Each row of Y is roughly a mix of the hidden directions of one of several groups.
Y:
[[ 0.85 -1.15  2.74 -2.40  1.81 -4.93  2.12  2.55 -0.43 -3.26 -0.12]
 [ 3.52  2.44  0.69 -1.45 -0.43 -1.59  1.49  4.73  1.48 -1.80  3.34]
 [-0.02 -3.75 -1.57 -1.23 -0.18 -4.97  2.80 -1.93 -0.62 -3.17 -0.28]
 [-3.41  0.35  1.68  1.24  2.21  3.80  0.19 -1.26 -3.26  3.47  2.24]
 [ 1.40 -2.59 -2.17 -4.06  4.53 -1.34  1.99 -0.51 -2.23 -1.52 -1.03]
 [-3.46 -0.60  1.43 -1.11  1.33  2.36 -0.05 -0.53 -3.37  5.28  1.50]
 [ 0.95  2.71 -0.06  1.74 -0.83 -0.07  5.40  3.26 -0.59  2.68  2.33]
 [-4.26  1.08  0.19  1.62  0.89  4.20 -1.05 -1.41 -2.16  3.52  2.07]
 [ 0.51 -3.49 -2.24 -1.89  0.00 -4.79  2.43 -1.42 -0.14 -3.49 -0.80]
 [-0.04  3.66 -2.18  1.98  3.09 -0.55  3.52  2.17  0.67  3.78  1.00]
 [ 0.05 -2.45 -2.48  1.16  3.96 -3.83 -1.30  1.37 -0.69 -4.11 -0.20]
 [-2.71 -0.85  2.06  1.65  0.96  0.94 -0.82 -5.22 -3.04  1.26 -3.02]
 [-0.42  1.90 -1.62  2.93 -1.70  4.30 -1.92 -3.61 -0.78  3.32 -0.32]
 [-1.68  0.13  2.54  2.25  0.79  1.51 -0.75 -5.06 -2.99  1.25 -3.30]
 [ 0.29  2.64 -2.16  3.22 -2.04  4.05 -1.82 -2.73 -0.02  3.28  0.79]
 [ 1.62 -2.23 -2.16 -1.43 -1.36 -4.52  1.64 -0.92  1.48 -4.57 -1.29]
 [-0.72  2.91  1.19  4.52 -3.87  1.18 -2.50  1.12  2.92  1.17  0.39]
 [-0.76 -3.87  4.07 -1.67 -1.16  0.52 -1.21 -3.03  2.44 -3.07 -1.49]
 [-3.53  1.50  2.80  1.89 -1.74  3.96 -0.24 -1.87 -1.69  2.66  2.56]
 [ 0.33  1.65 -0.01  1.45 -1.90 -0.59 -1.30 -5.00 -3.72  3.89  0.50]
 [-1.51  2.49  0.39  0.61  2.68  5.45 -2.10  0.56 -1.30  3.42  0.92]
 [ 1.22 -0.62 -1.05 -3.51 -0.23 -2.15  1.10  5.10  1.82 -1.66  3.39]
 [-2.04  1.80  2.86  2.58  0.21  3.00 -0.99 -4.30 -3.17  1.98  0.00]
 [ 2.75 -2.33 -2.00 -0.20  0.69 -5.33  1.08  1.10  1.60 -3.29 -1.78]
 [-1.91 -1.17  0.70 -0.26 -0.11 -0.37 -4.32 -4.43  2.13 -3.67 -1.65]
 [ 3.80 -1.38 -2.32 -1.40  1.25 -3.65  0.74  1.20  1.81 -3.97 -2.27]
 [ 2.15 -1.17 -0.65 -2.46  0.93 -1.63  1.65  4.97  3.04 -3.43 -0.66]
 [ 1.15  2.55  0.95  1.84 -1.81 -1.42 -0.86 -4.55 -3.91  3.16  0.83]
 [-3.10  2.07  2.76  2.12 -1.92  3.97 -0.96 -0.92 -1.12  3.44  2.12]
 [ 2.44 -3.56  1.09 -1.90 -2.58  1.15 -3.84 -1.60 -1.61 -3.13 -1.91]
 [ 1.46  0.50  1.33 -1.82 -1.47  2.87  2.91  2.54 -1.35  5.48  0.39]
 [-1.17 -0.36 -1.76  1.70  0.88 -2.51 -3.77 -2.48  0.70 -5.40 -0.48]
 [ 1.90 -1.94 -0.50 -4.00 -0.17 -5.58  1.36  2.48 -0.27 -1.36  0.37]
 [ 0.88 -2.75 -1.43 -4.70  2.97 -1.00  2.68 -1.78 -2.56 -2.36 -0.32]
 [-4.30  0.67  1.00  2.19  0.58  3.46 -0.70 -1.22 -2.25  3.93  2.29]
 [ 1.02 -2.69 -2.18 -5.88  1.80 -1.46  1.95 -1.34 -1.67 -1.59 -0.94]
 [ 0.18 -1.98 -1.52  1.15  2.23 -2.59 -3.51 -1.87  0.74 -5.20 -1.45]
 [ 1.52  3.97  2.53 -0.57 -0.85  4.74 -2.35  1.97  1.00  2.52 -0.23]
 [ 0.59 -3.58  4.12 -0.74 -0.64  0.21 -0.08 -2.99  3.26 -3.26 -1.86]
 [ 2.01 -1.91 -1.56 -3.41  0.00 -4.10  1.43  3.95  1.91 -2.23  0.02]
 [-3.97  1.34  1.44  3.41 -0.03  3.57 -0.90 -1.12 -1.49  3.32  2.35]
 [-1.71  0.66  1.85 -0.34 -1.02  0.69 -1.11 -4.03 -4.74  3.44  2.13]
 [-0.15 -1.45  2.51 -1.41 -1.85  2.06 -3.46 -4.69  2.33 -1.53 -2.24]
 [-5.02 -2.85  0.49  0.17  0.71  0.16 -1.15 -4.27 -2.72  1.80 -0.72]
 [-0.94 -3.84 -0.94 -0.80  2.89 -2.31 -3.88 -0.90 -0.25 -3.98 -1.47]
 [-0.37  4.98 -0.26  1.62 -5.07  1.83 -0.43 -2.39 -0.14  0.18  1.45]
 [-0.09 -3.01 -1.28  0.13 -2.38 -5.32  2.18 -1.69  0.78 -3.42 -0.37]
 [-1.22  2.43  1.21  5.99 -2.51  0.62 -2.15  1.19  2.31  1.24  0.71]
 [ 0.35  3.62 -2.56  1.69 -1.52 -0.62  2.42  3.45 -3.16  1.60  3.02]
 [-0.20  1.25  0.07 -0.01 -2.04  1.02 -1.55 -4.36 -4.05  4.27  1.39]
 [ 1.37  2.66  0.76 -0.51 -1.40  3.25  2.87  1.05 -0.09  5.75  0.28]
 [ 0.32 -1.27  3.33 -2.60  2.60 -2.16  2.17  3.58  0.39 -3.93 -0.85]
 [ 0.80 -2.39 -2.80 -5.47  3.66 -1.06  0.91 -0.10 -1.92  0.01 -1.26]
 [ 2.07 -2.06 -1.41 -4.77 -0.01 -1.34  1.09  4.55  1.95 -1.99 -0.05]
 [ 1.40  2.05 -1.00 -0.37  1.14  1.85  2.93  2.96 -1.19  5.82  0.39]
 [ 1.02  2.65  2.22 -0.65 -4.11  4.09  0.85 -2.04  1.05  3.41 -0.30]
 [-0.26  3.75 -2.90  1.71  0.87 -0.89  2.84  3.39 -1.95  2.95  2.39]
 [ 0.59 -3.06 -2.23 -4.44  3.81 -1.35  2.14 -1.08 -2.46 -1.32 -0.73]
 [-0.03  4.69  0.50  1.02 -4.73  2.90 -0.24 -2.81  0.63  1.45  0.58]
 [-0.83  2.59 -1.36  3.95 -1.48  3.98 -1.72 -3.07 -0.04  2.88  1.10]
 [-0.74 -2.76  1.29 -0.24 -0.71 -1.11 -3.51 -3.27  1.39 -5.13 -1.38]
 [-0.63  2.74  0.35  1.17  2.60  4.55 -2.80  2.01 -0.43  3.97  0.17]
 [-0.58 -2.66  2.95 -3.76  1.93 -4.14  1.64  1.37 -1.86 -2.30 -0.57]
 [ 3.32 -1.25 -2.29  0.08  0.82 -4.58 -0.09  2.20  2.58 -2.83 -2.40]
 [-0.59  3.04  2.43 -0.60 -4.74  3.30  1.54 -1.57  0.69  3.03  0.96]
 [-3.53  0.70  1.68  0.89  1.27  3.86 -0.43 -1.05 -2.93  4.16  2.14]
 [ 2.05 -2.32  0.54  0.36 -1.99 -5.35  2.39 -0.27  1.18 -3.81 -0.71]
 [-2.70 -0.12 -2.47  2.58 -1.56  1.81 -2.17 -4.29 -1.05  3.79  0.66]
 [-0.12  2.93  0.29  3.69 -1.55  0.42 -1.26 -4.41 -2.54  3.26  1.34]
 [-0.91 -3.91 -0.47 -0.85  5.99 -2.44 -0.47  1.40  1.03 -0.89 -1.34]
 [ 0.10  2.20 -2.18  2.81 -1.69  5.36 -1.92 -1.89  0.79  2.77  0.48]
 [-4.53 -0.95  1.87  2.75  1.37  1.42 -0.90 -4.59 -1.94  1.01 -1.33]
 [ 3.65  1.34 -0.24 -2.20 -0.55 -1.94  1.47  5.03  1.90 -2.03  2.35]
 [-1.21  3.07  1.91  1.72  0.95  5.10 -2.08  1.01 -0.64  3.65  1.13]
 [-3.36 -0.98 -1.03  3.21 -0.02  1.44 -1.72 -5.04 -0.98  2.28 -2.14]
 [-0.95  0.00 -3.29  1.97  5.51 -3.72  0.06  1.45  0.27 -1.65  0.16]
 [ 5.34  1.88 -0.15 -2.86 -0.90 -0.46  1.17  4.24  1.19 -1.44  0.82]
 [ 0.51  0.45  3.67 -1.58 -5.49  3.25  1.69 -0.85 -0.08  1.91  0.65]
 [ 0.30  1.27 -1.03  0.70  2.52 -0.71  4.50  4.19 -0.82  3.74  1.50]
 [ 0.69 -2.39  4.16 -1.99 -2.18  2.84 -1.00 -3.43  2.53 -0.31 -2.30]
 [ 0.40 -4.06 -0.89  0.07  4.74 -3.09 -0.86  1.03  0.64 -3.34 -1.40]
 [-1.62  1.12  4.04  0.48 -4.39  1.16  1.97 -2.99  2.87 -1.30  0.98]
 [-0.34  2.32 -2.23  3.84 -1.68  4.13 -1.84 -2.64  0.58  2.95  0.57]
 [-0.91  2.28  2.89  4.92 -3.45  0.48 -1.74  1.39  2.04  2.05  0.79]]

Here is one row of each group, with its name. Which group are the others in?
[ 1.84 -0.65 -0.65 -3.25  0.00 -3.08  1.48  4.95  1.72 -2.18  2.47]
<86>
[ 0.05  3.46  1.82  4.18 -3.30  1.76 -2.66  1.46  2.74  1.15  0.22]
<34>
[ 0.65 -4.10 -1.88 -0.47  4.23 -2.81 -1.91  1.77 -1.47 -2.84 -0.99]
<47>

[ 3.03 -1.96 -1.18 -1.04 -0.42 -4.72  1.62  0.29  1.60 -4.34 -1.67]
<34>
[-2.64 -1.65  1.96 -1.18 -0.53  0.14 -3.69 -4.47  2.41 -2.85 -1.42]
<47>
[ 0.27 -2.63  2.54 -4.24  1.66 -3.76  1.68  2.07 -1.31 -2.60 -0.97]
<86>
[ 0.67  2.36 -3.61  4.44 -1.97  2.78 -1.58 -1.44  2.47  1.95  0.15]
<86>
[-0.55  1.92  1.12  1.38  4.17  4.47 -1.44  1.49 -1.73  3.54  0.71]
<34>
[-2.83  0.99  2.65 -0.22  0.59  4.16  0.06 -1.03 -3.03  4.06  2.09]
<34>
[ 2.42 -1.44 -3.01 -0.06 -0.53 -4.70 -0.04  1.09  2.75 -3.53 -2.04]
<34>
[ 0.65  2.54  1.92 -1.16  2.95  5.09 -1.38  1.46 -1.59  3.42  0.27]
<34>
